Where one turn sends some rows of the set: a few examples, then the rows asked
reme: [ -5  25 -34  -3  29  19  12  -6  -9 -48  14 -13]
Sese: [ 39  13  51 -30 -18  45 -22 -29 -13 -30  17 -27]
degun: [ 45 -16 -17   8  -1  50   9   8 -10 -18  59  -2]
Sof: [ 42 -16 -13   2 -12  56   6   1  -9 -18  60  -1]
varid: [ 10  36  -1   1 -46  -2  24  21  -9  -1   2 -11]
gukag: [ -1  45  41  -8   2  -4  -5  11 -36 -13  10 -64]
sud: [ 43  14  -7  27 -19  24  33 -31 -49 -25  41 -24]
Fug: [  4  39  14 -22 -36  20  49   7 -26 -18  31   7]
nos: [  9  35  15 -21 -36   9  49  14 -15 -21  36   4]
gep: [ 24 -27   8  -5  -7  32 -46 -28 -34 -38  47 -28]
dese: [ -9  18  -8 -27  17  23 -16   0  19 -57  20 -15]
did: [ 28 -17  -5  -8  10  53  -3 -27 -50 -31  45   5]
Sabar: [ 18  16  34 -34   4   4 -32 -41 -25   2  -5 -28]
lote: [ 19  -4  -3  13  18  55 -38   2 -30  13  12 -25]
tobe: [-10   6   9 -38  20  22  28  10 -37  30  29 -25]
Riniv: [ 22   8   9 -49  28  15  31  -6 -44   3   6 -31]
niril: [ 16  -9  16 -47 -16   0   6  25  18   4  39 -39]
robel: [  0 -16  -2 -46 -30 -15 -13 -15 -30  -1  -4 -23]
Rab: [ 38 -13  16   4  17  46 -42   2  -9 -16  43 -51]
koga: [-12  30  32 -33 -21   3  29 -12 -47 -37  43  -5]
Lov: [ 33 -18 -28  22 -28  43 -24   1 -13   3  24  -6]
Veb: [ -1  18  49 -11 -24  50 -38 -10 -11   9  20 -27]
san: [ 22 -17   1  -9   8  57  -7 -28 -47 -26  54   0]
rotul: [ 36 -14  22  -6  19  47 -46   7  -8 -19  41 -42]
zegu: [ 26 -20 -29  27 -23  35 -27   6 -14   3  31 -10]
Lur: [-14  26  32 -30 -36  -1  22 -13 -41 -39  46  -8]
busa: [ -9  15  21  29 -32  37 -21   6 -10  25  45 -34]
Pudid: [ 57   8  17 -10 -28  24   7 -41 -33 -50  23 -23]
bafav: [ 17  17  -4  45 -22  29  19   1 -24   8  59 -31]
tinek: [  6  49  18   4 -14   1   8  21 -24   9 -16 -41]
leb: [-12  21 -33   6  21  12   2  12  11 -44  30 -26]
Vib: [  8  26  13   4   1  23  16  10  11  43  43 -15]
Rufid: [  6  41  43 -11  -3  -9  -9  16 -23 -19  16 -66]
deg: [ 35   0   0  -6 -21 -22  20 -36 -17 -30  62 -18]
mevum: [ -7  30  48 -23 -17 -10   1  -1 -34 -45  46 -50]
ral: [ 34 -11   1 -31  -6 -18  28  16  -3 -15  47 -53]
deta: [ 26 -29   8 -10  -7  29 -47 -26 -32 -44  43 -21]
dag: [-33  23  -9 -17  27  30 -18   1   4 -36  16 -15]
gumat: [-11 -18 -19 -18 -28 -26   5 -10 -42   7  22 -29]
bep: [ -6  15 -28 -17   9  12  -8 -14   1 -63   7  -9]
badaf: [ 30  -4  -8  16  14  57 -33  -1 -28  14  11 -29]
getam: [ 11  12  25 -13 -27  -1 -35  -2  21  23  16 -30]
dib: [ 20  41   3  -1 -44   5  33  25  -4  -4   5 -15]
Tupop: [-34  17 -28   5  10  12 -20   4   2 -35  24 -21]
Ler: [ 48  15  36 -34  23   4  11 -36 -19 -29  40 -34]
Nuka: [  9  44  11   6 -28  -6   1  17 -24   3 -15 -45]
tiduz: [  0  11 -16  12 -14   2  28 -29 -37  21  45   2]
fased: [-10  25  42 -25 -20 -17  -7  -7 -38 -44  38 -42]

gumat goes to tobe
koga goes to nos
Now these:
mevum goes to Lur
Ler goes to deg
bafav goes to busa
badaf goes to Rab
dag goes to dese
deta goes to did

Where one turn sends some rows of the set: a few examples, then the rows asked
sono: [ 29 -14  23 -12  25 -10  28  35 -60  32  37   9   2  52  14  -2  -8  -2
 -27  26  31  20 -18]
Tase: [ 30  35  36 -18  31 -27  28 -25 -15 -17  -5  69  52  14   0   8 -39  23
   3  19  29 -16 -10]
kiko: [  1  -7  51 -41 -15 -20  14 -27 -40   7  25   3   0  13 -22  24 -17 -26
   2  72 -49  28 -31]
Zum: [ 11  -6   6 -17  22 -19  41  42 -53  24  18  11  22  58  24  12 -15  -4
  -8  17  30 -11  -9]
diso: [-22  11  51 -21 -11 -15  15  12 -11 -24 -15   5  -1  11 -21 -59  32   0
  25  33   5  15 -19]
Mif: [-14  23  17   0  13 -30   9  19  18 -18  -6  13  14  19  -6 -11 -12 -31
 -50 107 -12  19   6]
muso: [ 17 -19  26 -31  18 -17  51  28 -57  35  10  16  33  69  18  12 -17   4
 -24  17   4  -3 -13]
losat: [ 25  -2  14 -15  -5   9  -2   2   8 -20 -14  50  -2  82 -17  11 -26  26
 -36  24   7  27  24]
Seviv: [  0  -7  47 -42  -4 -19  12 -30 -11 -10  14 -13  -3   5 -19   8  -1 -20
 -21 104 -32  24 -23]
Katup: [-24  18  11  -3  20 -34   5   2  12 -27 -15   4  29  10 -11 -40   6 -39
 -17  91  -6  25 -18]
vofeg: [-31  13  40 -31  15 -24  13 -15 -23   0  -1  -5 -10  -1 -37 -31  25 -23
  36  44 -15  18 -18]
nupun: [ 39  41  26  -5  45 -49  28 -28 -21 -32  -1  21  38  17   3  15 -50  17
   9  18  24  -6 -25]
Govok: [ 25 -25  26 -10 -22  17   7   7   2 -26   5  42  -7  59 -20  18 -16  28
 -27   8   9  28  20]
Fipi: [-30  24  35 -21   0 -30  22  15  -7 -14 -23  15  10   7 -41 -42   7  -7
  47  40   9  10 -23]
zer: [  9  10  49 -34   4 -18   3 -39 -24 -18  17 -15  11  12 -23  23 -12  -8
  -2  58 -60  26 -39]
soni: [ 26 -21  50   2  -5  -9  -1   1  12 -54   1  34  -4  62 -25  -3 -18  30
 -41  17   7  24  16]
tumov: [  0  28   1  -7  38 -32   4  20   0  -9   9  10   4   9  15 -27   0 -23
 -38 106 -11  13  -7]
mak: [ 41  27  31  -5  32 -31  31 -22   1 -37   5  50  53  18   3  22 -57  10
  -1  24  13 -19  -7]
sozul: [ 17  -3   3 -44  35   8  35  29 -49  40  18  19  -1  43  10  18  -4   2
  -2  30  33  31 -20]
rozuz: [ 25 -43  60 -16  -3   8  -7  -2   7 -37  -3  59  16  53 -11  -6 -18  12
 -36  39  -1  20  22]
pas: [ 23  38  25 -15  44 -55  31 -21 -15 -35 -37  20  55  29   1  26 -26   3
   2  17   8 -18  -1]

nupun goes to sono
Fipi goes to kiko
Zum goes to Govok
Now these:
Tase goes to muso
Seviv goes to Katup
tumov goes to diso
rozuz goes to pas

Where one turn sends some rows of the set: a few examples, then the rows asked
Godin: [-21   9  -1 -18   1   9  23 -12 -22  -2  -8  27  38  51 -23  -1 -15  24
 -65 -53 -16 -29 -25   5   8   0 -16  27  -7  24  -1 -27   3 -23 -34 -18
  11  -2  18 -24  26 -14  43 -20 -20  -1 -16  12  -2  25  37]
mefo: [-27   3   7 -28 -15   6  29   8 -46 -11 -13  34  38  57 -15  -7  -3   7
 -56 -49 -21 -22 -19  -3   9   8 -20  39  -6  20  -6 -34  16 -32 -28 -12
   1  -4  32 -30  18 -30  28 -14 -10  10 -11   1 -16  29  43]
dulal: [-28  33  17   0  -5 -26 -26  -8 -10 -13  -9 -16  37  -6   3 -18  -2 -50
  23 -15 -52   3 -36   0  25  34   0 -15  11 -25 -13  33 -19  47  21 -42
 -26  47   3  19 -37  25 -27  24   7  -4  -6 -16 -20 -41  -8]
mude: [-18   2   4 -45   0  10  40   9 -22 -20  -4  21  28  53 -20  -6   1  12
 -60 -24 -23 -22 -22  -2 -10  -3 -24  36  -4  19  -5 -27   5 -17 -36   1
   4 -10  26 -41   9 -46  45 -16 -19  21  -3  14  -5  29  34]
Kadeg: [-13   8  -2 -43 -13  23  36  11 -30 -30  -5  44  21  65 -25 -13 -10   8
 -50 -24 -14 -31 -20  -9   0  -2  -4  49  -7  12 -10 -42  19 -16 -27  -2
  13 -12  31 -38  29 -41  26   1   2  12  -2   4 -23  36  33]
ked: [ -8  35   6 -33  18 -12  -5  -3  32 -34   8 -24  12  -7  -9 -21   1 -43
  22  32 -49  -4 -42  -4  -3  15  10 -14  12 -33 -11  33 -33  75  11 -18
 -13  32  -7   0 -41   0  -5  32   4   9   9   4 -13 -37 -24]
bupav: [-20  28  14 -39  -7 -17 -18   9  12 -26  -2  20 -14  18  -6 -31 -24 -49
  53   5 -28 -16  -8 -12  24  24  49  15  20 -18  -4 -25  -8  75  49 -45
 -10   1  12  12  14   9  -4  46  41   8  21  11 -65  -3 -19]
pir: [-21  30  14 -16  12 -26 -15  -9  12 -17  -1 -30  29 -13   2 -16   5 -45
  20   6 -55   5 -40   1   7  26  -4 -20  13 -24 -10  39 -33  59  12 -29
 -24  41  -4  10 -49  13  -9  20  -5   6   0   0  -9 -43 -14]
rof: [-14  17  -8 -24  -6  23  24  -9 -22 -16  -4  46  25  62 -29  -6 -26  20
 -58 -42  -7 -39 -25  -2  12  -3   4  37  -9  14  -6 -40  15 -17 -27 -15
  21  -7  20 -26  43 -16  31  -4   0  -8 -13   6 -18  30  34]
zofe: [-10  12  -9 -34   9  20  33  -9  -2 -18   1  28  23  56 -29  -6 -18  26
 -63 -28 -13 -36 -29   2  -5 -10  -5  32  -6  17  -1 -31   0  -7 -37  -7
  19 -11  12 -34  30 -27  49 -12 -14   3  -7  21  -3  30  26]
Govu: [-23  40  10  -4 -16 -11 -27  -5 -13 -23  -7   7  27   5  -3 -24 -12 -55
  31  -9 -42  -6 -36  -7  31  34  20  -3   8 -33 -19  18  -6  50  30 -42
 -16  43   7  20 -18  27 -44  42  28 -12  -3 -25 -37 -36  -9]
zuse: [-37  24  23 -16 -18 -30 -31   4 -14  -6 -12  17   5  15   6 -25 -18 -52
  52 -30 -34  -7  -5  -7  39  39  36   8  20 -10  -2 -18  -5  53  52 -60
 -21  13  18  24   6  23 -12  33  34   2  10   3 -61  -8  -8]
nenes: [-10   2  22  -7   0 -20 -23  19   7   6  23 -39  26   0 -21 -19  10 -52
  27  -8 -26   4 -20  15  18  14  26 -11  -2  -5 -12  56 -23  33  25 -15
 -44  15  11  29 -42   2 -15  -9 -25   9  -3  36 -14 -40  -1]
Dezu: [  7  17   5 -21 -15  12 -23  28  12 -24  28   5   1  23 -38 -35 -11 -57
  43  13  -4 -17 -20  -1  28   6  67  16  -8 -23 -23  27   0  47  40  -9
 -23   3  17  25  -5  -2 -44  29  20  -5   8  21 -46 -26  -9]
tep: [-22   7   1 -32 -20  16  29   9 -44 -22 -10  44  30  64 -21 -10  -9   6
 -52 -41 -16 -27 -19  -7  10   5 -10  46  -8  13  -9 -41  22 -27 -24 -10
   8  -8  35 -33  29 -31  22  -4   0   7  -8  -3 -25  33  39]
Diri: [-13  24  11 -54  13 -20  -4   9  36 -30   6  -2 -22   7  -7 -28 -12 -41
  48  27 -33 -13 -12  -9   1  14  42   6  23 -16   2 -14 -24  88  36 -33
 -10  -4   4   3  -2  -7  20  36  24  22  27  30 -47  -5 -26]
nuni: [-25  13   4 -15  -9   1  24   1 -51 -22 -25  42  30  50 -27 -24  -9  17
 -59 -47  -8 -19 -26   0   4   6 -13  34 -19  11 -13 -38  14 -20 -21  -9
   3  -3  22 -38  36 -20  29  -5 -20  -8 -15  -3 -23  22  44]
bub: [-21  13  -3 -16  -7  14  19 -11 -29  -7  -8  39  34  58 -23  -4 -20  20
 -60 -55 -13 -33 -23   3  14   1  -8  33  -8  21  -4 -36  13 -25 -29 -19
  15  -3  20 -22  35 -11  33 -13  -9  -6 -16   6 -11  27  37]
vezav: [-26   0   8 -35  -6   5  34   6 -36 -11 -10  22  37  51 -14  -4   2  11
 -59 -40 -26 -18 -20   1  -2   4 -28  33  -4  22  -4 -27   6 -27 -35  -8
   1  -5  28 -35   9 -36  39 -19 -20  17  -9   8  -7  28  39]
fiba: [-16   9  -3 -26   8  13  31 -10  -9  -8  -2  21  31  49 -23  -1 -14  26
 -66 -38 -16 -32 -28   6  -2  -6 -16  26  -6  22   1 -26  -1 -16 -38 -11
  13  -7  13 -30  23 -23  51 -19 -23   4 -12  20   1  25  30]
Voni: [-21  10   6 -27   8  -4  34   0 -33 -21 -18  23  28  40 -28 -20   0  22
 -66 -31 -14 -15 -29   3 -13  -1 -25  25 -17  14  -6 -28  -1 -13 -30   1
   0  -5  14 -47  20 -31  50 -15 -36   2 -12  11  -8  18  38]
koni: [-36  12  15 -50  40 -13 -14  13  30  -1  13 -13  10 -12 -28 -26   7 -49
  23  24 -42 -24 -28   8  13 -14   4 -39  27  -2 -13  26 -29  43  43 -35
  -9 -20  11  19 -39 -18   1  18 -33  16  27  41  -1  -2 -18]
basif: [ -9  15 -12 -33   3  25  30  -7  -9 -23   0  40  20  60 -31  -7 -24  24
 -59 -29  -8 -41 -27  -2   1  -9   3  38 -10  14  -4 -38   8  -9 -32  -8
  24 -12  18 -33  40 -22  40  -3  -5  -2  -8  13 -13  30  28]
kevep: [ 13  13   5 -34   2   9 -12  28  32 -26  35 -17  -5  15 -39 -31  -3 -51
  37  32 -11 -14 -23   3  10  -3  57   8  -6 -22 -19  37 -15  57  29   1
 -24  -1   9  16 -19 -15 -22  21   3   8  14  38 -32 -30 -16]
ligu: [-14  13   0 -34  10   4  38   3 -25 -32 -14  29  18  45 -33 -25  -3  22
 -64 -19 -10 -19 -31  -1 -16  -6 -14  30 -17   7  -9 -33   0  -5 -30   7
   7 -11  12 -52  27 -37  49  -6 -29   1  -7  13 -11  21  35]
zaf: [ -3  42  -1 -35   7   1  -8  -1  28 -46   9  -3   2   4 -15 -28 -11 -47
  30  36 -39 -13 -42 -10   3  14  29   0  10 -41 -17  19 -19  79  20 -18
  -6  27  -3  -1 -21   2 -21  49  27   1  12  -5 -30 -31 -25]
fef: [-18  17  -1 -24  -7  10  29   3 -44 -32 -20  48  20  53 -33 -29 -13  17
 -57 -35  -3 -25 -28  -4  -1   1  -3  40 -19   4 -14 -42  15 -13 -20  -2
   9  -8  20 -44  41 -25  27   3 -12 -10 -10  -2 -27  24  39]
loda: [-26   9   7 -17  -1  -5  27   0 -46 -17 -23  29  34  43 -25 -22  -3  17
 -64 -46 -13 -14 -26   3  -1   5 -22  27 -17  14  -9 -30   6 -21 -25  -8
  -1  -2  17 -40  24 -23  40 -13 -33  -4 -17   3 -13  17  44]
daza: [  4   6  14 -27  10  -8 -11  24  30 -11  32 -38   8   4 -30 -24   8 -48
  29  21 -21  -3 -22  11   4   2  38  -5  -3 -10 -14  52 -27  50  22  -2
 -35   5   7  19 -41 -13  -8   2 -19  14   9  44 -15 -36 -12]
tiru: [-10  44   2 -20  -9   1 -19  -2   5 -41   2  13  11  10 -13 -30 -16 -53
  34  15 -35 -14 -39 -14  23  22  33   5   7 -42 -21  12  -7  66  28 -28
  -8  34   4  10 -10  16 -40  55  37 -10   6 -21 -43 -30 -17]
tul: [ -8  14  13  -2 -25  -1 -35  24 -11  -8  19   3  18  21 -29 -29  -8 -62
  42 -16  -9 -10 -15   3  41  18  56  10  -9 -17 -23  31   6  29  44 -22
 -33  13  22  37  -9  13 -51  19  13 -10  -2  13 -46 -31   1]
pive: [-25  20   6 -59  33   4 -13  17  34 -20  18   9  -6   0 -38 -34  -4 -51
  33  39 -29 -37 -29   2  16 -19  26 -24  24 -13 -18  11 -16  52  50 -29
   4 -27  13  15 -18 -21 -11  39  -8   9  33  34 -17   5 -23]
Mos: [-22  16  21 -48  24 -37  -3   5  36 -12   2 -27  -8  -5   3 -20   0 -38
  37  17 -46  -1 -12   0  -5  17  17  -9  28  -6   7   3 -39  80  30 -35
 -21   1   0   3 -24  -6  36  16  -2  29  21  39 -28 -14 -22]
nifas: [-45  14  33 -10  -7 -48 -30   0 -15  11 -15  -7  20   1  15 -17  -5 -48
  42 -38 -47   6  -4   3  32  42  12  -8  26   0   4  -3 -17  46  44 -63
 -33  20  14  27 -15  24   5  13   7  10   4  13 -43 -15  -3]
Sopus: [-56  13  26 -16   7 -20 -40   8 -17  17  -5  11  32  -4 -20 -25  -1 -61
  31 -26 -39 -24 -22   8  50   7   4 -32  24  -1 -18  18  -5  11  61 -60
 -17  -3  26  40 -24  13 -33  21 -16  -5  11  13 -19  -2  -1]
fakuv: [-37  11  33 -26  12 -51 -17   1  11   9  -7 -31  13  -8  13 -14   3 -41
  35 -16 -52   8  -8   6  11  31   1 -15  27   2  10   9 -34  59  31 -50
 -34  15   5  16 -32   9  31   4  -9  26  10  29 -25 -19 -11]
lomik: [-45  23  14 -24   1  -1 -38  13 -13  -2   0  34  16   9 -30 -34 -13 -63
  39 -12 -27 -36 -21   1  52   3  29 -20  21 -11 -23   2   6  22  67 -54
  -4 -12  29  36  -4   8 -45  41   6 -11  19   7 -36   5  -6]
bukuz: [-12  17  -4 -34   2  11  36   4 -30 -39 -15  40  14  51 -36 -28  -9  20
 -59 -19  -4 -26 -30  -3 -12  -6  -3  38 -17   3 -12 -41   9  -4 -24   5
  11 -14  15 -50  37 -34  40   3 -17  -4  -6   5 -22  25  35]
tad: [-16   7  22   5 -18 -16 -35  19 -14   7  15 -20  31   9 -20 -22   2 -58
  34 -26 -19   0 -16  13  38  23  36  -3  -6  -7 -17  46  -6  21  37 -26
 -43  20  19  39 -29  14 -39   0  -7  -3  -7  21 -29 -39   5]
mal: [-12   7  -2 -49  -4  19  42  12 -20 -30  -2  32  19  60 -24 -10  -4  11
 -54 -14 -18 -29 -23  -7  -9  -6 -10  43  -5  14  -7 -36  10 -11 -33   4
  10 -14  26 -44  20 -46  39  -6  -7  18   0  13 -14  34  31]
Bovel: [-51   8  25 -28  27 -25 -28   9   5  16   3 -12  29 -14 -20 -21  10 -53
  23  -7 -46 -18 -25  13  29   0  -7 -42  26   3 -11  31 -21  22  48 -49
 -18  -8  18  30 -42  -2  -8  10 -35  10  16  30  -1  -6  -7]
verel: [-29  24   4 -46  13   9 -25  18  12 -20  13  33  -3  11 -38 -38 -13 -59
  39  21 -24 -42 -26  -3  36 -11  39 -15  21 -19 -25  -1   1  42  62 -41
   6 -23  22  24  -1  -8 -35  51  11  -5  29  16 -35  10 -18]

Mos goes to fakuv
Govu goes to tiru
Kadeg goes to mal
Now these:
loda goes to nuni
pive goes to koni
basif goes to zofe
tul goes to Dezu

